One turning vector, and how many steps it has turned:
The counts run from 0 to 438.
[ 92 165 138 117  92 155 127 120 134 138 128 112 117 144 104 136 175 138
 189 163 154  99 134 124 141 118  85 123  86 130 103 154 120 157 128 145
 144 109 173 129 137 127  61 131 173 123 104 104  95 147 141 147  76 101
 101  68 140 141 150 158 151 101 168 159  92 127  74 152 168 112] | 344
[114 110 133  96  70 141 147 144 144  92 102 123 118 107 136 121 124 163
 161 131  91 125 139 116  83 150 153 170  82 157  94 149  62 179 121 101
 119 124 157 173 128 134 139 158  96 176  93  95 112 153 105 144 109 113
 154  67 119 104 100 131 125 152 150 119 109 105 156 123 138  83] | 386
[113 129 149  92 120 113 116 125 118 123  64 128  92 139 107  96 137 189
 161 159 152  81 156 168 153 163 159 165 147 134 132  61  86 140 176 105
 118  98 128 134 164 129 126 130 138 128 133 143 103 117 126 120 162 116
 140 136 110 124 120 143 150 113 114  75 163 149 165 126 137 104] | 138
[ 90 172 151 102 120 152 135 128 161 158 146 128 138 174  81 128 138 165
 189 140 127 127 115 126 124 139 121 160  97  99 121 182 111 144 108 122
 177  89 162 132 136 148  94 146 130 130 100 102 116 156 176 170  82 104
  91  96 169 141 148 150 147  98 171 139  82 122 124 133 153 110] | 345
[107  96 145  86 121  94 135 184 149 147 145 204 157 130 101 100 134 117
 168 100 107 101 156 142 131 107 122 152 145 101  92 125 103 132 128  92
 147 111 140 135 126 123 115 114  64 146  99 117 109 156 147 110  99 125
 184 127 133 127 122 182 147  93 134 109 109 118 195 143 168 106] | 174
[ 80  88 122 186 142 146 125 123 155  69  96 109 108 137 143 103 162 126
 135 142 131  98 120 122 118 101  89 191 158 152 169 116 121  83 149 150
 105  93 170 133 132 150 133 157 158 124 137 140 119 113  83 109 171  82
 139  98  85  75  85 126 150 128 123 118 130 134  96 157 105 159] | 64
[109 121 125 118  84 136 109 105 124 126  51 128 103 128  98 134 148 185
 154 161 145 123 171 117 144 153 159 140 104 162 100 126  73 157 147 118
 121  93 149 123 156 125 111 136  89 127  94 146  61 113  97 112 133 149
  94  86  86 129  95 133 141 151 154  75 130 106 157 139 137 116] | 353
[117 107  63 126 138 144 103  96 117  71 154 145 135  88 120 161  66  92
  97  94 154 102 131 159 172 132 119  89 134 128 101  72 212 144 116 147
 115 167 140 135 129 104 102 127 134 100 118 175 121 132 119 151 130 147
 116 113 116 166 112 134 132  90  98 143 154 150 110 121 127 118] | 199
[109 126 129 116 146 161 157  75 153  97 149 134 169 144 165 146  78 161
 138 104 123 109 130 106 149 156 108 189 155 142 120 147 148 145 108 132
 109 141 155 138 176 163 171 171  97 117 109 151 148 124 127 169 170 154
 103 180 116 125 158 113 187  99 143 123 128 150 161 153 133 146] | 21
[156 132 124 134 149  83 133 137 116 154 159 123 148 141 106 124 148 144
 141 114 148 108 144 137 160  96  79 139 198  90  90 108 123 116 152 118
 110 143  97  98 175 138 124 132 109 114 138  95 133 132 129  91 112 166
  88 190 114 154 195 147 179  73 163 158 116 150 134 144 196 165] | 323
[139 116 147 158 118 112 130 108 133 155  95  94  79  86 132 108 166 155
 131 145 150 120 159 145 128 119 115  72 106 129 146 127 111 141 119 141
 107 121 109 115  91  77  71  93 164 138 134 135 128 129 115  95 143  80
 131 118 108  95 130 129  71 170 109  94 115 119  82 156  73 114] | 297
[ 96 116 149 103  77 121  95 137  84 160  74 133 105 168  83  91 182 143
 138 158 149 108 119  92 133 122 127 134 103 152  65 145  82 127 148  96
 150  80 124 106 143 134  57 123  89 122 110 132 132 148 123  86 109 142
 102 132 105 152 134 131 170 148 172 144 146  93 141 149 136 124] | 140
[134 103 152  66 113 124 126 133 130 168 108 151 131 120 114 140  95 133
 113 144 120 163 125 138 166 165 168 137 102 121  81 120 139 138 104 107
 121 137  99 143 167  76  99 119  57 162 122 150 120 147 159 173 141 192
 135 139 130 137 145 116 123 111 134 105 153 114 174 108 148  87] | 178
[112 113  98 186 174 166 151 132 167  89 128 120 123 120 118 129 115 115
  98 106 111 148 126 148  85 111 139 135 102 125 169 133 130  83 110 145
 107 125 187 172 101 120 139 123 189 114 136 143 118 108  99 116 130 119
 150  97 146 140  68  99  89 142  54 117 126 149  97  99  83 126] | 241
[157 159 132 174 193 145 147 137 143 137 110  71 143 154 135 128  76 159
  98 152 129 181  95 140 157 145 139 138 124 173 145 128 110 119 118 108
 143  94 121  88 143 120 147  98 166 171 139 139 143 116 121 132 128 133
 100 106 141 106 113  90 153 167  80 162 154  95  56  86 130 136] | 275
[134 163 114 173 133 135 166 124 142 102 119 133 107 121 188 110 115 124
 128 139 119 111 124 154 104 137 134 137  87 128 145 164 107 141 131 143
 126 166 163 159 125 149 118 153 133 111 115 141 132 125  97 107 115 128
 224 128 135 107  64 117  62 149  69 108 122 133 126 118  95  92] | 46
[ 96 102 166  86 123 122 103 174 130 157  84 120 115 149  77  93 119 199
 154 147 128 100 158 147 171 176 156 177 135 127 159 105 100 111 136 119
 146  55 127 119 130 138 154 102 114 159 141 129 107 145 163 141 159  84
 121 144 115 107 138 139 151 137 146  72 138 142 162 128 126 106] | 137
[106  97  94  97 168 177 127 138 147 117 184 159 174 142 112 150  70 108
  85  96  87 147 108 120 142 156 120 130 117  97 110 143 160 133 100 121
 131 126 126 167 137 155 145 141  83 101 125 163 140 135 125 158 134 182
 100 177 153 171 115 122 133 104 137 138 155 152 194 124 129 144] | 197
[113 115 108 117 117 124 118 175  98 125 154 173 127 127 146 150 105 137
 126  87  81 169 145 114 135 119 138 122  81 106  82 157 130 170 120 118
 124 122 125  91  88 125 121 112  70 110  92 119 144 182  91  76  41 104
 107  76 150 139 104 147 133 178 120 182 110 123 135 142 155 145] | 368
[130 102 104 102 109 145 118 129 126 160 112 154 116 117 102 121 113 139
 114 141 113 178 134 136 138 138 186  99  42 128  78 156 102 140 110 112
 136 116 121 147 150 103  79 108  66 129 107 157  96 125 158 168 107 171
 119  86 140 156  98 119  92 136 130  92 147  96 178 111 118  93] | 177
[128 147  85 106 115 138 115 101 137  95 143 140 129  69 104 141 101 121
 133 110 129 149 152 140 120 118 145  70  78 136 110 122 149 160  89 138
  95 114 186 124 126  95 105 124 133 106 101 141 132 154 156 146 110 104
 106  45 151 171 118 112 108 130 120 147 129  81 103 141 114  86] | 381
[137 133 151 132 159 138 112 174 120 156 106  88  90 150 110 101 148 101
 101 183 135 176 115 100 153 128 151 146 101 142 130 117 100  75 152 109
 140  82  75  73 130  89  87  84 131 177 131 128 113 118 118 125 129 127
  87  98 123  74 133 137  87 170  95 127 149 116  97 102 143 104] | 103
[143  97  97 135 123 133 149 102 141  58 128 121 140 128 127 170  83 142
 149 102  87  90 108 147 132 143 122 140 158 163 130  99 128 172 147 158
  93 148 182 130 158 162 199 157 168 137 143 132  99 121 108 163 121 103
 154 112 138 139 107 118 185  96 133 119 105 149 132 137 125 142] | 203
[143 110 134 115 125 116 115 190 136 119 112 135 101 141 107 111 107  63
  95 148  93 182  94 135 118 111 175 150  96 154 150 174 108 125 135 147
 131  96  93 118 103 124 151 115  96 127 126 148 141 122 138 133 106 117
 194 112 175 114  92  99  89 137  98 134 152 106 155 121 131  91] | 424
[131 138 141 146 143 115 161  73 149 123 114 103 147 113 145 109 165 193
 162 142 164  74 148 132 149 121  84 125 175 122 120  64 114 131 135 115
 105 136 165 140 157  96 100 125 167 170 142 103 120 142 154 142 171 109
  93 129 114 127 175 162 164 115 132 115 132 122  74 142 127 125] | 310
[ 70  51 150  96 102 140 100 144 153 100 168 172 118 110 154 135 129 138
 132  85 112 101 139 110 136 119  96 180 158 132 101 118 137 110 125 112
 126 141  93 158 114 131 131 149  83 128 110 127 110 147 123 132 130 139
 112 183 103  73 150 178 151 129 164 110 120 155 190 166 121 160] | 193
[118 132 143 113 146 150  97 184 127 180 106 106 105 127  77 108 150 146
  96 148 152 157 145 110 174 122 107 123 103 127 130 138 124  86 114  60
 151  77 111 104 135  77  96  88  91 137 135 158 113 132 139  93 116 152
  78 117 134 117 122 134 125 163  94 138 155 112 121 136 109 128] | 317
[119 166 144 145 176 123 164 166 133 137 156 107 171 189 159 114 123  89
 121 147 127 142  74 107 136 105  85 146 128 119 130 152 163 102 117 117
 164 133 107 132 155 129  66 136 138 141 119 109 188 133 156 149 126 163
 117 164 138 146 173 130 158 129 125 195 149 134  87 123 137 147] | 271
[164  77 104 161 132 130 150  79 141 124 131  65 110  87 124 131 132 148
  96 134 137 154 170 124 112 119 120 153 161 116 176 118 135 112 155 150
  64 156 126 167 165 113 153 153 145 135 171 140 125 102 117 132 198 147
  95 179 110 141 166  76 132 110 154  84 153 142 129 112 110 144] | 73
[130 126 114 119 131  81 126 118 119 109 162 186 128 120 137 157 142 118
 135 121 127  90 132 160 136  85 100 120 134 102  71 142 194 144 106 160
 133 172 156 133 178 153 127 133 126  84 151 159 133 141 180 163 103 153
 177 163 159 177 134 125 135  76 129 149 143 136 125 139 148 102] | 3
[149 102 108 156 148 131 148  77 145  78 132 104 154 130 162 157  93 114
 112 126 101 127  87 124 147 128 129 179 172 140 154 125 154 133 170 167
 120 146  99 146 153 163 155 149 154 140 128 127 132 106 114 188 182 145
 114 151 114 104 177 138 175  87 144 114 128 159 116 130 163 155] | 235
[135 169  84 147 123 124 173  81 136 112 145 160 154 110 172 139 109 103
 135 139 138 136 117 127  95 113 123  75 126 125  53 124 132 151 103 126
 111 188 193 166 159 128 104 150 131 101  99 152 136 125 152 132 107 175
 175 107 113 173 122 126 121 111  98 136 131  92 131 120 108 108] | 218
[ 94 143 124 153 127 161 121 135  99 114 150 156 122 130 113 128 146 177
 131  89 146  97 170 114 119 121 127  95 112  87  76 105 113 131 111  92
 140 125 169 148  86 114 109 141 134  84  95 134 130 167 113  31  81 118
 121 116 129 142  82 146 123 150 112 143 126 127 125 151 116 144] | 153
[124 137 126 153 130 112  98 181  97 145  96 125  92 145 104 104 169 148
 119 132 139 121 144 118 150 115 129  96  57 146  88 127 127  88 134  72
 122 110 121  90 142  81  59 104 140 126 136 141 130 160  85  77  82 136
 121 120 143 153  62 131 103 186  93 148 152 120 100 139 123 135] | 316
[124 124 124 177 121 115 161 112 147 100 109 100 134 117 143 103 160 154
 149 126 161  94 137 133 130  81 101 135 191 152 130  82 105 115 160  93
  98 134 149 132 131 104 131 123 176 166 137 127 114 100  97  77 170 123
 119 116  87 100 126 128 151 153  96 121 119 101  98 157 111 159] | 278
[114 177 134 160 133 105 150 129 137  99 114 144 102 135 188  98 158  99
 149 137 147  85 103 157 102  84  96 144 174 104 129 125 128 130 137 146
 129 157 172 143 108 169 116 132 171 104 131 107 146 121 139 112 119  84
 229 150 110 102 115 132 118 113  86 141 118 125  83 147 106 121] | 259
[106 106 121  96  99 115  88  69 135 122 109 160 100  66 120 169 136 122
 146 141 156 105 115 120 165 127 102 108 137 144  79 105 180 108 113 162
 109 128 128 144 154 121  86 134 138 120 129 162  77 118 163 192 158 160
 123 139 102 127 151 136 166  94 169 112 167 138 151 132 133 129] | 180
[121 131 164 105 123 130 147 119 143 150 124  72 123 109 134 125 135 151
 143 134 127 134  94 124 103 102 101 172 146 143 143 183 114 171  86 134
 131 124 156 156 132 142 148 153 118 144 130 118 185 143 171 146 119 114
 162 187 152  78 176 100 163 161 148 163 150 106 102 137  94 119] | 257
[138 125 126 145 120 115  99  69 117  97  59  98 116 100 163 117 113  56
 117 161 164 144 101 132 146 145 116 137 114 183 145 164 119 129 160 149
 136 132 104 117 111 136  96 128 123 125 114 162 123  96  97 158 165 127
 164 100  96  57 124 128 107 119 109 101 135 111  92 144 140 117] | 51
[124  94 122 141 104 127 119 140  88 124 134 140  90 115 109  80 178 157
 145  97 148  72 159 150 104 133 123 116 107  84 126 125 112 151 171 120
 111 130 134 129 113 128  75 132 144  65 114 114 156 156  84  50 103  77
 128 179 126 156 118 131 101 130 136 120 145 164 123 165 101 156] | 120
[120  96 135 119  86 138  88 124 103  96  89 118 111 110 162 159  91 174
 111 101 110 144 129 129 149 160 164 151  83 187  86 104 110 171 149 118
 119 137 102 120 116 108 122 134  85 165  80 140  95 158  76 131 110 183
 122 121 116  76  93 118 147 194 128 147 115 126 139 129 123 138] | 191
[ 65 140 134  98 121 141 126  96 149 106 144 163 156 134 148 176 113 111
 125 168  86 147 129  94 143 115 118 188 178 124 110 141 125 114 115 181
 125 103 146 142 118 182 164 148  90 118  95 131 120 119 173 163 157 145
 111 121  87 116 174 135 197 113 161 144 112 114 166 117 170 143] | 397
